0: [137  89 125 135 169 171 117  65 135 117 145 101 114 140  58  60]
1: [ 88  44  79 155  68 117 122 175  24  75 110 184 206 134  83 157]
2: [139  90  95 166 171 165 171 165  84 116 170 109 176 182 148 167]
3: [117  80 114 138 188 141 153 112 140 109 210  53 128  97 170 104]
4: [151 116 103 146 115 181 127 150  72  52 149 175 203 140 112 113]
5: [161 163 115 118 134 148 139 112 165  90 152  92 161 143 205 131]
6: [ 79 159 147 142 102  47 110 146 136 147 133 128 105  95 156 151]
7: [157 102 127 156  99 157 125  56 107 118 145  90 135 107  51 141]
8: [114  55 131 162 121 163 147 123  62 124 143 127 147 123  21 166]
9: [206 173 178 138 127 146 108  75 170 166 128 117  84 111  48 124]
10: [109  96 117 140 113  93 128 154 105  96 114 133 185 128  95 201]
11: [138  71  72 118 178 151 145 105 130 102 168  70 176 173 171 105]
12: [178  33 107 172 170 216 126 140  81 174 250 130 102 116 125  63]
13: [110  80  94 156 168 146 162 166  79 128 142 115 175 198 119 177]
14: [148  86  79 171 160 202 158 255  17  96 126 201 224 203  54 145]
15: [188  90 125 169  99 158 112 171  81  87 215 185 194 111 161 140]
16: [ 66  62  53 119 159 143 126 155  96 139 131  86 164 162 117 119]
17: [ 94 147 152 118 164  63  98  96 204 181  96 112  51 159 164 132]
18: [182 128 165 151 138  88 106  64 176 103 212 108  99 125 197  78]
19: [ 61  89 167 148  99 137 178 148  81 147 104 201 163 135  96 161]
20: [ 43 127 107 140 107 103  82 146 144 186 135 154  56  93  93  91]
21: [ 89  85  94 143  77 180 134 165  84 159 136 142 116 101  90 139]
22: [128  95 107 116 134  69 134 152 101 150 103  80 170 159 150 146]
23: [ 97 141 146 139 136 130 139 148 114 130  89 146 151 151 105 138]
24: [115  86 163 160  96  85 114  82 134 122 153 136 111  97 107 111]
25: [155  64 121 130 118 158 123 108 114 175 147 119  97 111  97  65]
26: [ 92 197 139  81 124  32 117 166 176 174  26  96 107 112 122 107]
27: [147 166  97 101 136 135 110 192  86 141  47 173 152 174  58 115]
28: [155 125 141 133 104 139 150 147 112 152 106 130  98 106 109 113]
29: [136  43 141 129 156 250 193  61  82  96 174 127 150 128  95 112]
30: [195  22 122 141 205 177  91 154  86 255 234 122  61 126  94  47]
31: [115 168 219  89 121  41 135 146 145 178  96 143  81  99 251 101]
32: [197 165 160 147 112 115  88  40 153 129 144  96 101 103  66 101]
33: [250 152 194 105 170 199 146 117 144 203 176 139  60 116 179 113]
34: [ 60 217 166 109  55  22 131 111 196  96 122 119 102  60 247 142]
35: [153 100 144 138  92 145 157 126 101 128 118 151 109  96 120 108]
36: [150 160  87 122 149 182 140 177 113 126 107 116 184 168 149 197]
37: [ 90 105 155 130 147 173 180  62 133  74 147 158 144 154 168  93]
38: [ 69 134 120 113  96  99 143  83 180  69 123  75 118  90 167  86]
39: [ 73  80 129 122 120 104 112 117 138 126 170 102 117  71 161  84]
40: [120  63  67 157 102 205 141 174  78 121 180 148 155 101 134  95]
41: [126  77 109 128  92 109 127 122 108  88  89 120 184 133 124 171]
42: [156 152  44 156 107 110 113 157 119 106 132  56 182 129  37 191]
43: [  4  40  63  96 184  95 130 135 120 184  83  78 124 168 112  91]
44: [162 218 187  98 177  39  86  84 233 177  84 103  52 154 160  91]
45: [ 70  81 141 108  73  47 154 143  95 114  28 154 180 158 158 132]
46: [143 157 165  83 172 143 140  57 177 101 148  69 113 104 189  75]
47: [188  93 136 169 105 158 125 156  87  69 204 189 191 115 178 124]
48: [105 140 142 138  81  57 107 169 167 160 146  97  89  67 188 101]
49: [159 103  94 147 128 151 142 127 117  66 178 114 199 150 168 143]
50: [ 92 234 180 103 109  45 114 113 176 155 129 160  64  92 212 156]
51: [191 170 145  85 103 127 150  87 150  79 111 159 162 140 168 137]
52: [128 198 159  99 162  60  66  74 234 187 140  95  50 131 197 125]
53: [173 119 131 139 117 128 150  84 150  72 164  80 168 114 198 134]
54: [173 154 120 112 172 166 145  67 176  63 197  90 137 145 217  94]
55: [134 246 164 119 136  81  88 103 229 127 117 117  74 120 210 161]
56: [179  93 104  90 157 156 154  54 153  83 126  92 171 165 152  92]
57: [111 232 170 102 114  50  78  97 205 149  82 174  63 133 181 159]
58: [165  97 123 137 135 167 163 166  73 120 118 128 145 126  95 177]
59: [150 105  84 165 152 204 145 227  33  94 124 188 201 184  39 140]
60: [ 86  65  81 154  84 158 140 170  61  64 118 166 193 127 117 126]
61: [108 110 103 159 173 150 185 190  70 115 125 112 192 169 119 184]
62: [ 20 197 147 110  84  33 124 145 161 148  58 144  91  99 179 160]
63: [164  63 104 135 107 189 128 109 104 165 171 113  99  98 104  63]
64: [ 56 191 118 105 152  64  94 154 152 195  75 114  89 122 104 112]
65: [123  80 122 143 195 130 148 123 135 127 210  61 110 103 165 101]
66: [172  64 126 153 144 177 145 132  95 141 166 123 139 135 121  99]
67: [141 130 129 126  94 143 103 193  46 101 122 217 178 153 132 148]
68: [158  82 125 150 140 159 130 142 106 156 170 112 131 108 129  91]
69: [135 125 213 142  33 146 162 115  72 109 126 215 134  80 129 235]
70: [175 146 128 114 118 161 102 122  94 101 131 185 121 132  76 129]
71: [ 77 113 124  89 187 141 125 145 131 180 153  74 105  98 146  88]
72: [ 98 255 145 103  70 109 118 147 166 113  99 123 132  81 138 202]
73: [171 102 145 147 148 203 169 172  42 128 186 196 129 134 152 135]
74: [ 50 233 156  66  73  88 115 102 215 153  23 122  76  90 150 131]
75: [255 124 111 139 186 172 129 107 132 101 217  72 178 139 173 139]
76: [ 24  65  94 121  80 120 145 160  71 105 104 129 179 106 133 160]
77: [106  36  68 158  84 122 112 155  58  76 127 162 177 142  94 109]
78: [188 131 127 102 143 188 142  86 128 130 160 132  98 120 152  78]
79: [103 174 165 116 148  75 149  96 194  81  90 187  89 200 235 135]
80: [105 135 173 149  51  44  97 172 119 150 136 168 116  75 167 128]
81: [165 136  66 162 124 194 114 200  48  97 146 164 222 148  54 134]
82: [125 125  91  99 182 163 115 115 137 142  99  63 138 147  51 172]
83: [123 186 139  92 143  87 119 127 147 140  92 124 141 148 198 125]
84: [181 102 166 131 135 125 132 165  95 181 120 181 101 128 126 105]
85: [113 148 114 130 124 116 109 157 125 156  90 101 148 118  70 197]
86: [120  99 150 144 126 162 150 140  63 137 106 195 131 160   0 141]
87: [170 111 123 130 159 170 114 110 134  98 152 156 141 157 149  54]
88: [186 130  74 131 158 170  78 140 120 139 154  79 148 148  24 158]
89: [182 144 156 158 158  92 116 122 180 136 189 110 107 129 225 167]
90: [122 138 139 151 130  93 122 158 122 158 154 119 147 149 211 142]
91: [202 163 159 133 144 189 137 162 118 168 160 166  83 122 138 129]
92: [ 47  80 171  88 130 113 185  69 106 110  32 143 139 116  76 141]
93: [153  85  69 148 133 158  97 205  43 139 114 153 154 190  45 113]
94: [199 150 136 163  96 122  98 201 110 163 155 153 182 107  82 241]
95: [132  69 152 152  73 110 131 139  92 126 194 165 117  84 199 117]
96: [149  42  97 124 182 187 121 143  97 172 155 118 111 145 104  43]
97: [238 130 162 162 130 191 142 140 107 155 194 137 109 113 124 115]
98: [149 114  69 161 158 158 109 166 104 122 198  85 158 130  77 189]

[ 94 187 132  90 116  52 109 153 164 158  56  93 106 104 125 108] 26 64
[128  88  75 149  97 123 134 144 104  93 156 116 197 162 176 125] 49 41
[160 113 144 163  82 138 121  61 111 118 142 111 130 106  66 125] 7 24
[152 110 119 141 133 170 152 181  77 141 131 126 132 117 115 156] 58 28
[255 157 133 141 143 172  96  68 159 107 223  71 151 114 160 135] 75 54
[152  80 109 135 149 161 132 141  90  79 170 149 166 144 158  55] 87 66
[  0  34 130 146  90 129 178 129  66 113  74 208 152 153  58 153] 19 76
[183 229 150 104 141 187 112 117 170 112 113 164 144 137 154 110] 51 5
[188  24 101 148 178 195  76 130  88 245 255 111  58 120  89  23] 30 12
[162  89  94 131 109 145 120  99 141 101 174 120 180 154 165 107] 49 11
[114 137 179 144  72  45 100 174 130 184 121 162  93  89 146 116] 80 6
[  5 141 102  98 158  53 123 206 131 191  27 104 105 144  21 163] 64 85
[128 199 142  63 126  71 108 102 159 141  38  87 119 122 107 137] 26 83
[132 124 164 145 155 158 175  59 140  53 148 145 129 168 160 106] 37 87
[131 116 100 151 166 163 168 156 103 113 154 114 169 182 157 161] 2 13
[207 159 158 146 127 127  95  51 146 130 137  94 107 122  55 113] 32 9
[194 158 148 128 120 172 106 154  98 112 121 241 134 148 107 108] 70 67
[180 101 164 144 137 194 176 161  45 101 184 211 137 123 155 150] 73 47
[ 61 211 142 112  78  44 109 152 180 169  62 146  73  93 153 146] 62 74
[ 91  80 120 129 167 149 115  73 155 134 125 113 103 147  68  40] 0 25
[200  36 108 171 155 173 119 175  63 187 231 126 100 112 118  95] 12 68
[105 189 178 103 155  60 131  88 198 101  90 181  69 182 233 114] 79 57
[110  77 121 138 160 144 105  84 147 152 140 111  93 137  62  57] 0 25
[134 167 187 117 163 189 148  81 109 108 137 194 110 135  99 128] 70 78
[133 161 156  74 163 137 130  72 174 114 132  69 106 103 173  71] 46 38
[203 163 179 137 126 151 114  68 165 163 140 115  81 106  63 121] 9 32
[255 121 122 142 183 183 130  81 145  99 221  60 167 132 157 126] 75 54
[246 156 187 104 160 197 144 115 144 189 175 141  68 113 183 127] 33 91
[ 95 105 134 133 148 137 107  63 160 125 134 111  92 121  88  40] 0 25
[133 112  90  82 198 161 116  92 152 145 109  44 126 153  59 151] 82 88
[ 97 234 163  97 111  59 110 109 179 142 140 142  60  91 223 139] 50 55
[112 176 154  88 118  60 132  84 177 107  68  94 148 110 165 175] 83 72
[111 146 132  84 123 119 133 100 146 128  96 123 155 131 185 120] 83 5
[165  93  85 144 144 165 110 188  52 128 133 140 151 173  59 125] 93 81
[114 188 155 109 159  52  64  78 229 196 151 106  38 129 195 120] 52 17
[178  86 185 154 145 178 177  79 105 106 158 106 129 150 158 133] 66 78
[127 200 173 132  66 116 157  66 147  39 101 171 148 111 168 145] 51 72
[105  67 113 143 157 146 120  91 149 137 120 114 106 146  59  58] 0 25
[ 37  19  99  97 120  83 149 182 100 172  68 143 112 110 110  76] 43 76
[ 58 119 140  99 133  77 112 155 135 184  76 110 112 102  91 112] 64 20
[125 126 166  94 125  26 110 109 188 176  84 113  62 114 151  64] 17 26
[124 255 160 107 129 110  89 129 236 126  91 133  86 125 200 186] 55 57
[ 92 147 141 131 123 127 139 143 121 126  75 146 146 149 110 131] 23 28
[198 153 161 125 140 189 152 171 108 179 148 170  70 118 129 131] 91 97
[128  96 128 145  93 163 136 154  93 120 193 182 121 102 210 109] 95 47
[ 78  82  52 130 146 153 121 121 118 120 102  73 173 143  68 131] 16 82
[ 97 170 113  81 121  46 117 163 170 158  60  71 106  93 116  84] 26 64
[132 186 170 114 158  76 131  91 199 100 108 179  81 195 232 125] 79 83
[252 135 169 136 143 199 149 140  76 147 201 159 118 116 148 155] 97 91
[104 133  70 130  94 179 119 144 116  93 165 147 190 120 187 166] 49 36
[148 128 100  97 159 160 111 184  67 148  67 161 154 187  65 121] 27 93
[148  94  71  98 142 116 104  98 127 139 112  27 118 121  60 136] 82 88
[ 71  96 173 150  92 149 166 119  91 146 116 184 150 126  99 180] 19 23
[ 60  93 176 147  83 132 166 125  86 148 115 187 142 109  94 175] 19 23
[105 152 173 142 114  46 120 131 130 163 103 172  78 126 128 125] 6 80
[ 49 151 120 109  99  96 140  98 192  73 106  92 111  97 184  81] 38 39
[ 97  69  79 131 115 121 179 130 123  37 156 106 201 147 228 122] 49 11
[243 148 174 152 128 181 138 140 117 168 185 135  86 103 121 120] 97 91
[184 134 131 162 106 134 113 172 105 146 151 137 173 116  61 210] 94 58
[113  84 130 153 126 144 130 125  79 136 129 117 137 118  10 164] 8 86
[151 149  49 156 130 109 112 164 138 125 138  44 179 137  65 203] 42 98
[207 162 165 154 117 124  93  49 147 120 143 108 109 116  63 110] 32 9
[189 129 120 151  81 123  85 114 114  85 160 177 147 107 108 123] 70 35
[ 74 255 154 104  61  88 121 155 170 114  80 123 134  81 146 213] 72 62
[255 161 147 178  87 202 108 126 116 121 246 165 130 107 142 140] 97 15
[ 67  61  39 130 176 164 121 168  90 144 111  89 167 147  23 155] 16 82
[150 173 100  89 154 185 108 171  79 122  73 171 160 168  67 110] 27 70
[148 236 161 114 131 115 134  79 255  78 108  79  90 134 199 169] 55 5
[114 156 171 129 174  77 163 105 208  95 110 136  85 167 255 145] 79 83
[ 38 174  93 134 156  37  86 215 168 169  66 114 102 150 104 183] 64 26
[ 81  93 120 135  71 165 138 166  82 176 121 153 109  99  94 143] 21 28
[ 30  57  64 100 172 109 129 136 118 170  87  81 135 171 102 103] 43 16
[ 13 115 120  89 114  76 121  82 187 122  85  92  74  93 165  57] 38 39
[158  48 112 126 177 185 119 126 107 176 161 121 102 140 120  38] 96 25
[ 41 161 104 149  53  72 103 176 152 147 138 118 108  65 118 188] 6 80
[157  88  86 137 140 149  93 184  54 134 135 177 132 177  25 118] 93 86
[ 53 110 161  61 101  41 134 101 163 175  13 101 118 107 140  98] 26 62
[170   0 112 143 160 220 100  69  83 204 255  98  84  84 109  74] 12 30
[174 217 142 115 144 153 117  94 196 105 191  55 101  66 166 108] 46 5
[116 185 168 107 166  50  63  65 235 196 148 100  41 129 181 116] 52 17
[137  96  82 153 161 150 101 210  56 150 104 139 140 185  35 113] 93 27
[136 104 109 126 139  96 130 133 115 123 125  82 167 145 149 148] 22 41
[ 95 148 172 123 159  52 156 102 208  99  98 129  78 160 249 135] 79 17
[145 142  46 156 116 113 117 153 136 103 139  44 180 129  67 194] 42 98
[113  77 122 160 141 174 146 173  45 143 112 206 158 190   0 152] 86 59
[ 43 176 151 120  79  29 113 153 155 166  73 149  72  86 172 112] 62 6
[ 66 243 153  62  86  97 117 101 216 135  33 106  91  94 166 136] 74 62
